In the data rows, zero lies at 4.5, halfway between 4 and 5.
Some points:
{7, 6, 5, 4, 5, 7, 8, 3, 4, 3, 2, 7, 3, 6, 5, 4, 3, 2, 4, 3, 2, 4, 3, 1, 8, 5, 4, 6, 5, 3, 4, 7}
{8, 3, 2, 2, 2, 4, 6, 6, 2, 2, 3, 5, 6, 2, 3, 2, 3, 5, 7, 3, 3, 6, 3, 1, 7, 5, 8, 7, 5, 8, 5, 7}
{0, 5, 6, 6, 5, 9, 5, 3, 6, 5, 5, 5, 4, 2, 2, 3, 4, 4, 4, 3, 2, 1, 3, 3, 5, 4, 7, 8, 9, 9, 4, 4}
{1, 2, 4, 4, 4, 4, 2, 1, 4, 4, 3, 3, 4, 5, 9, 8, 6, 5, 4, 4, 5, 5, 5, 4, 6, 2, 5, 7, 6, 6, 4, 2}
{3, 4, 2, 5, 5, 4, 3, 3, 5, 6, 5, 6, 7, 6, 4, 7, 8, 5, 6, 8, 7, 6, 5, 3, 3, 5, 9, 5, 4, 6, 7, 4}
{2, 3, 5, 7, 5, 5, 3, 2, 5, 5, 6, 7, 5, 4, 4, 3, 3, 5, 7, 4, 5, 5, 6, 4, 5, 3, 4, 5, 7, 5, 4, 2}
{7, 5, 5, 4, 3, 4, 2, 5, 3, 6, 7, 6, 8, 9, 6, 5, 5, 4, 6, 6, 4, 4, 6, 6, 5, 4, 5, 7, 5, 7, 5, 5}
{3, 4, 3, 5, 5, 3, 5, 4, 5, 5, 6, 3, 4, 7, 8, 6, 7, 7, 6, 5, 4, 4, 2, 7, 3, 5, 4, 1, 6, 5, 5, 4}
{6, 1, 3, 3, 3, 4, 5, 7, 7, 5, 9, 5, 3, 6, 3, 4, 7, 4, 5, 4, 2, 2, 3, 5, 4, 2, 2, 3, 2, 4, 5, 3}
{8, 5, 5, 6, 3, 7, 7, 5, 4, 4, 3, 3, 5, 2, 6, 5, 4, 3, 5, 3, 4, 6, 4, 5, 5, 4, 3, 4, 4, 3, 6, 5}
{2, 3, 4, 3, 5, 2, 4, 4, 3, 3, 6, 6, 5, 7, 5, 5, 5, 3, 6, 5, 6, 6, 3, 6, 3, 6, 4, 5, 5, 4, 5, 2}
{6, 4, 1, 4, 4, 4, 6, 6, 5, 5, 5, 7, 5, 8, 8, 5, 5, 2, 5, 5, 5, 7, 6, 6, 3, 5, 6, 5, 4, 4, 6, 4}
{4, 2, 7, 2, 3, 5, 2, 1, 5, 4, 3, 6, 5, 5, 3, 2, 5, 6, 2, 6, 7, 6, 5, 2, 2, 2, 6, 8, 4, 3, 3, 4}
{5, 2, 3, 5, 4, 3, 4, 5, 6, 7, 3, 3, 4, 3, 4, 5, 5, 6, 3, 2, 2, 4, 7, 7, 4, 6, 3, 4, 5, 5, 5, 5}
{4, 4, 6, 5, 5, 2, 2, 2, 5, 5, 6, 5, 4, 6, 5, 5, 4, 5, 4, 6, 4, 7, 6, 5, 3, 3, 4, 5, 7, 6, 5, 4}
{4, 6, 3, 3, 4, 1, 5, 4, 5, 6, 5, 4, 5, 6, 5, 4, 5, 2, 5, 5, 6, 5, 5, 6, 3, 5, 5, 4, 2, 5, 4, 5}
{7, 7, 4, 3, 3, 5, 8, 6, 5, 4, 3, 7, 6, 5, 3, 4, 4, 4, 5, 5, 4, 4, 3, 5, 8, 7, 4, 3, 4, 6, 7, 6}
{3, 2, 1, 4, 5, 6, 4, 3, 2, 4, 4, 5, 5, 5, 5, 4, 3, 4, 7, 6, 8, 4, 6, 7, 5, 4, 1, 5, 1, 5, 6, 5}
{6, 5, 5, 5, 5, 5, 3, 5, 4, 5, 6, 4, 4, 7, 7, 8, 8, 4, 6, 6, 5, 3, 5, 2, 3, 4, 3, 4, 2, 5, 2, 4}
{5, 6, 4, 7, 4, 3, 4, 5, 4, 6, 6, 5, 6, 7, 4, 4, 3, 5, 5, 5, 6, 6, 6, 6, 4, 4, 6, 4, 6, 2, 3, 0}
{3, 4, 6, 4, 4, 6, 2, 2, 6, 5, 6, 7, 5, 2, 4, 7, 3, 4, 5, 3, 4, 4, 4, 3, 2, 5, 7, 7, 6, 4, 0, 4}
{5, 6, 3, 3, 3, 3, 5, 7, 3, 3, 3, 4, 6, 7, 5, 3, 3, 4, 5, 3, 5, 4, 5, 5, 6, 5, 4, 4, 4, 4, 6, 7}
{5, 6, 3, 4, 2, 2, 3, 7, 4, 4, 6, 3, 7, 5, 3, 5, 5, 4, 4, 4, 6, 5, 6, 4, 7, 6, 4, 5, 4, 5, 6, 4}
{4, 5, 9, 5, 6, 7, 3, 4, 6, 5, 6, 6, 6, 5, 5, 5, 5, 5, 7, 5, 5, 6, 5, 5, 5, 3, 6, 5, 4, 4, 2, 2}
{4, 6, 1, 2, 4, 5, 4, 7, 4, 4, 5, 5, 2, 4, 4, 2, 3, 4, 6, 6, 9, 5, 5, 5, 3, 3, 4, 4, 6, 2, 2, 2}
{3, 3, 4, 5, 5, 5, 5, 5, 6, 6, 3, 5, 4, 3, 6, 6, 4, 6, 0, 3, 4, 3, 7, 9, 6, 3, 5, 2, 4, 6, 5, 6}
{5, 3, 3, 5, 3, 5, 2, 5, 6, 4, 6, 6, 6, 6, 5, 4, 4, 4, 3, 4, 5, 6, 3, 5, 3, 2, 5, 3, 0, 4, 7, 2}
{7, 6, 4, 5, 3, 4, 8, 6, 8, 4, 4, 7, 4, 4, 6, 5, 4, 5, 5, 7, 5, 4, 5, 4, 7, 9, 5, 5, 3, 6, 5, 5}
{4, 5, 3, 6, 5, 4, 5, 3, 4, 7, 4, 2, 5, 4, 6, 5, 6, 6, 3, 4, 4, 4, 7, 6, 4, 3, 3, 4, 5, 5, 3, 4}
{5, 3, 4, 3, 6, 5, 7, 6, 6, 5, 3, 3, 2, 5, 6, 8, 6, 7, 3, 4, 6, 3, 7, 6, 4, 5, 4, 5, 7, 5, 4, 5}
{5, 6, 6, 5, 3, 4, 3, 4, 5, 2, 5, 5, 1, 3, 4, 5, 6, 8, 5, 4, 4, 6, 6, 5, 5, 5, 5, 6, 7, 6, 3, 4}
{3, 4, 5, 4, 4, 6, 4, 2, 3, 1, 5, 7, 7, 6, 4, 3, 3, 1, 6, 4, 5, 7, 3, 1, 0, 2, 1, 3, 4, 3, 3, 4}
{3, 3, 6, 5, 4, 3, 2, 1, 4, 5, 6, 5, 4, 1, 4, 5, 4, 6, 7, 5, 4, 5, 4, 4, 4, 2, 4, 6, 7, 6, 4, 2}
{6, 4, 4, 2, 2, 3, 4, 4, 6, 7, 7, 5, 4, 5, 3, 4, 4, 3, 5, 6, 7, 6, 2, 6, 4, 3, 4, 3, 4, 6, 3, 5}
{3, 3, 1, 3, 4, 2, 6, 6, 4, 6, 6, 4, 6, 4, 6, 5, 6, 6, 5, 6, 3, 5, 1, 4, 4, 6, 4, 3, 3, 3, 4, 4}
{3, 0, 3, 2, 4, 3, 2, 2, 1, 5, 5, 4, 4, 5, 3, 5, 6, 3, 6, 7, 5, 8, 5, 5, 7, 5, 6, 2, 3, 5, 3, 3}
{3, 4, 9, 5, 6, 6, 5, 2, 5, 4, 4, 2, 6, 3, 0, 4, 1, 2, 4, 3, 2, 3, 7, 6, 3, 4, 7, 8, 8, 7, 2, 4}
{4, 6, 3, 5, 4, 7, 6, 3, 5, 5, 5, 6, 5, 4, 4, 4, 4, 7, 2, 4, 3, 3, 6, 4, 2, 1, 5, 5, 5, 5, 5, 4}
{6, 7, 5, 4, 4, 5, 4, 3, 3, 3, 3, 3, 1, 3, 3, 5, 6, 6, 2, 1, 0, 4, 4, 4, 6, 3, 5, 5, 5, 2, 5, 7}
{6, 4, 6, 5, 5, 4, 5, 6, 4, 5, 6, 8, 9, 5, 6, 3, 5, 6, 6, 7, 5, 5, 4, 4, 3, 6, 3, 3, 3, 4, 6, 5}
{6, 7, 4, 6, 4, 2, 2, 4, 3, 3, 5, 5, 5, 5, 6, 4, 7, 4, 5, 7, 6, 4, 6, 6, 3, 3, 4, 2, 2, 4, 5, 7}
{5, 6, 3, 3, 5, 2, 6, 4, 8, 6, 5, 5, 2, 5, 3, 3, 5, 5, 6, 3, 6, 4, 3, 5, 5, 6, 4, 4, 1, 4, 6, 6}
{4, 5, 5, 6, 4, 3, 4, 4, 6, 8, 2, 3, 2, 3, 6, 3, 8, 5, 6, 4, 5, 4, 6, 9, 5, 4, 4, 6, 4, 4, 5, 4}
{8, 2, 7, 9, 9, 7, 2, 6, 2, 6, 5, 0, 0, 5, 6, 0, 5, 1, 1, 5, 5, 1, 0, 5, 1, 6, 9, 6, 5, 9, 5, 3}
{3, 5, 3, 4, 5, 7, 4, 7, 9, 6, 4, 2, 4, 5, 8, 7, 7, 6, 2, 2, 4, 2, 5, 6, 5, 7, 3, 6, 5, 4, 6, 5}
{5, 4, 5, 5, 3, 5, 3, 4, 6, 5, 5, 2, 2, 1, 5, 8, 6, 8, 4, 4, 5, 3, 6, 6, 5, 6, 5, 5, 4, 4, 6, 4}
{3, 7, 6, 6, 6, 4, 4, 5, 5, 3, 4, 7, 5, 3, 2, 4, 3, 1, 2, 1, 2, 6, 5, 4, 8, 6, 5, 5, 6, 4, 4, 4}
{6, 6, 7, 4, 3, 5, 6, 6, 6, 3, 1, 2, 4, 4, 3, 8, 5, 5, 5, 0, 3, 3, 4, 3, 3, 1, 2, 2, 5, 7, 7, 7}
{5, 3, 4, 6, 4, 2, 4, 6, 5, 7, 6, 6, 7, 7, 8, 4, 3, 5, 5, 5, 4, 3, 4, 4, 5, 6, 6, 3, 3, 2, 3, 3}
{5, 7, 6, 4, 7, 8, 7, 6, 4, 3, 6, 5, 5, 2, 3, 4, 2, 3, 3, 4, 5, 7, 5, 3, 6, 4, 4, 3, 5, 4, 5, 8}
{4, 6, 4, 5, 5, 5, 6, 6, 6, 5, 1, 3, 3, 1, 2, 4, 5, 7, 3, 4, 2, 2, 5, 4, 5, 4, 4, 6, 6, 3, 4, 6}
{3, 3, 3, 4, 4, 3, 5, 7, 4, 8, 4, 5, 5, 5, 6, 5, 5, 5, 4, 6, 8, 6, 4, 5, 4, 4, 4, 5, 4, 3, 6, 3}
{6, 4, 3, 4, 7, 3, 4, 4, 4, 6, 8, 3, 4, 5, 2, 5, 2, 5, 5, 7, 7, 7, 6, 5, 4, 5, 2, 4, 2, 2, 5, 5}
{5, 5, 3, 6, 6, 4, 7, 4, 4, 7, 5, 4, 5, 1, 5, 6, 4, 5, 1, 1, 3, 2, 6, 5, 4, 3, 3, 1, 1, 3, 3, 5}
{5, 6, 5, 3, 5, 3, 4, 5, 6, 7, 7, 4, 3, 5, 5, 4, 6, 4, 3, 7, 5, 5, 6, 5, 5, 3, 3, 2, 1, 4, 4, 2}
{4, 5, 4, 4, 6, 5, 6, 9, 7, 3, 4, 3, 3, 4, 3, 3, 5, 5, 5, 6, 1, 6, 7, 4, 6, 5, 4, 4, 4, 5, 5, 6}
{7, 7, 6, 7, 5, 7, 6, 4, 4, 3, 2, 5, 6, 4, 2, 5, 5, 4, 7, 5, 4, 5, 4, 2, 7, 7, 2, 5, 6, 4, 7, 6}
{5, 6, 6, 1, 5, 2, 4, 5, 5, 6, 2, 4, 4, 4, 9, 8, 6, 5, 0, 3, 1, 2, 6, 6, 3, 4, 4, 7, 6, 5, 5, 4}
{3, 5, 7, 7, 6, 6, 5, 4, 3, 2, 5, 6, 7, 6, 3, 5, 3, 4, 7, 4, 5, 7, 2, 1, 4, 1, 4, 5, 5, 3, 3, 3}
{4, 4, 2, 3, 4, 5, 5, 6, 3, 2, 3, 4, 5, 4, 3, 5, 3, 3, 3, 0, 3, 4, 6, 5, 6, 8, 3, 5, 2, 4, 2, 3}
{3, 4, 6, 6, 7, 7, 4, 1, 4, 2, 3, 4, 5, 4, 3, 4, 3, 6, 5, 6, 3, 5, 5, 4, 5, 4, 4, 6, 6, 5, 5, 5}
{6, 6, 5, 5, 3, 2, 3, 4, 4, 6, 5, 7, 5, 5, 4, 6, 4, 7, 4, 3, 6, 3, 3, 4, 5, 6, 4, 3, 5, 5, 7, 7}
{3, 5, 8, 6, 3, 6, 7, 4, 3, 1, 6, 6, 7, 8, 2, 6, 5, 5, 6, 6, 7, 6, 3, 5, 6, 5, 7, 7, 5, 2, 2, 3}
{3, 6, 7, 3, 3, 5, 5, 8, 4, 1, 1, 1, 4, 4, 4, 4, 2, 5, 5, 5, 4, 4, 6, 3, 9, 7, 5, 4, 5, 5, 3, 6}
{4, 7, 5, 4, 3, 5, 6, 6, 6, 3, 3, 3, 3, 2, 2, 6, 1, 1, 5, 4, 2, 6, 2, 1, 6, 4, 5, 6, 6, 4, 8, 5}
{5, 4, 5, 3, 7, 5, 1, 2, 3, 2, 6, 5, 6, 6, 6, 3, 5, 7, 6, 6, 5, 4, 5, 9, 6, 5, 5, 4, 4, 4, 5, 3}
Along one direction, these points spread out more than along any other. Take the direction at right angles to it along which they spread out most. Then take the direction at right angles to both along which they spread out most. Go by this last direction. How many in every 100 of the points above lie lower along it than each point below? Answers are rounded to whole numbers. More than half of the points above lie lower than the first one.
{2, 2, 7, 4, 7, 7, 4, 3, 4, 4, 3, 6, 5, 5, 3, 4, 3, 5, 8, 3, 5, 6, 4, 4, 3, 4, 6, 4, 4, 3, 1, 5} 36
{5, 5, 5, 6, 4, 5, 4, 5, 6, 6, 3, 3, 2, 0, 7, 6, 7, 6, 3, 3, 5, 6, 8, 6, 2, 7, 4, 3, 6, 3, 5, 7} 18
{5, 5, 4, 5, 6, 5, 5, 6, 5, 8, 4, 4, 4, 3, 6, 5, 6, 6, 4, 2, 2, 2, 6, 4, 6, 3, 3, 6, 4, 5, 6, 9} 36
{2, 3, 7, 5, 5, 8, 5, 2, 7, 5, 3, 3, 6, 4, 4, 5, 4, 6, 5, 4, 4, 5, 3, 4, 4, 3, 8, 6, 7, 5, 0, 6} 9
{7, 8, 2, 3, 5, 4, 7, 4, 2, 2, 3, 4, 5, 3, 5, 3, 4, 5, 5, 4, 3, 4, 3, 7, 7, 7, 6, 4, 4, 2, 6, 6} 95
{7, 4, 3, 3, 5, 4, 6, 9, 0, 3, 8, 4, 4, 5, 2, 0, 2, 0, 1, 6, 7, 4, 1, 0, 4, 9, 5, 3, 6, 5, 8, 6} 100
{2, 4, 5, 5, 5, 4, 7, 3, 4, 1, 5, 7, 7, 6, 5, 3, 3, 5, 5, 6, 7, 8, 4, 2, 4, 1, 1, 6, 5, 8, 3, 4} 68
{4, 4, 4, 5, 3, 6, 6, 5, 4, 6, 1, 2, 3, 3, 6, 4, 6, 6, 2, 6, 3, 3, 6, 5, 5, 5, 2, 2, 3, 3, 4, 2} 36
{4, 5, 3, 5, 3, 3, 8, 6, 3, 3, 4, 4, 3, 5, 3, 4, 8, 4, 5, 3, 5, 4, 5, 3, 5, 7, 4, 2, 4, 3, 6, 6} 91
{3, 5, 5, 2, 6, 4, 3, 6, 2, 5, 6, 6, 5, 4, 4, 4, 5, 7, 8, 6, 5, 1, 2, 4, 3, 3, 4, 3, 4, 4, 4, 2} 44
{4, 6, 6, 4, 2, 7, 4, 4, 3, 3, 6, 4, 5, 4, 4, 4, 1, 2, 5, 4, 5, 7, 3, 4, 7, 4, 4, 6, 8, 4, 5, 8} 79
{9, 3, 5, 9, 9, 6, 3, 6, 0, 5, 5, 0, 0, 6, 5, 2, 4, 3, 2, 4, 5, 2, 1, 5, 1, 7, 9, 6, 4, 9, 7, 2} 11
{5, 5, 2, 5, 1, 0, 2, 1, 5, 3, 4, 3, 4, 6, 6, 3, 2, 4, 5, 7, 5, 1, 3, 3, 4, 6, 5, 2, 3, 2, 4, 5} 68
{5, 4, 4, 4, 1, 1, 3, 4, 4, 7, 2, 3, 5, 3, 5, 4, 5, 5, 4, 7, 5, 4, 3, 6, 2, 4, 3, 4, 3, 5, 4, 2} 35
{4, 1, 3, 4, 4, 6, 2, 4, 6, 5, 3, 7, 4, 6, 5, 5, 3, 4, 4, 5, 4, 4, 6, 6, 3, 3, 5, 2, 6, 5, 3, 4} 27
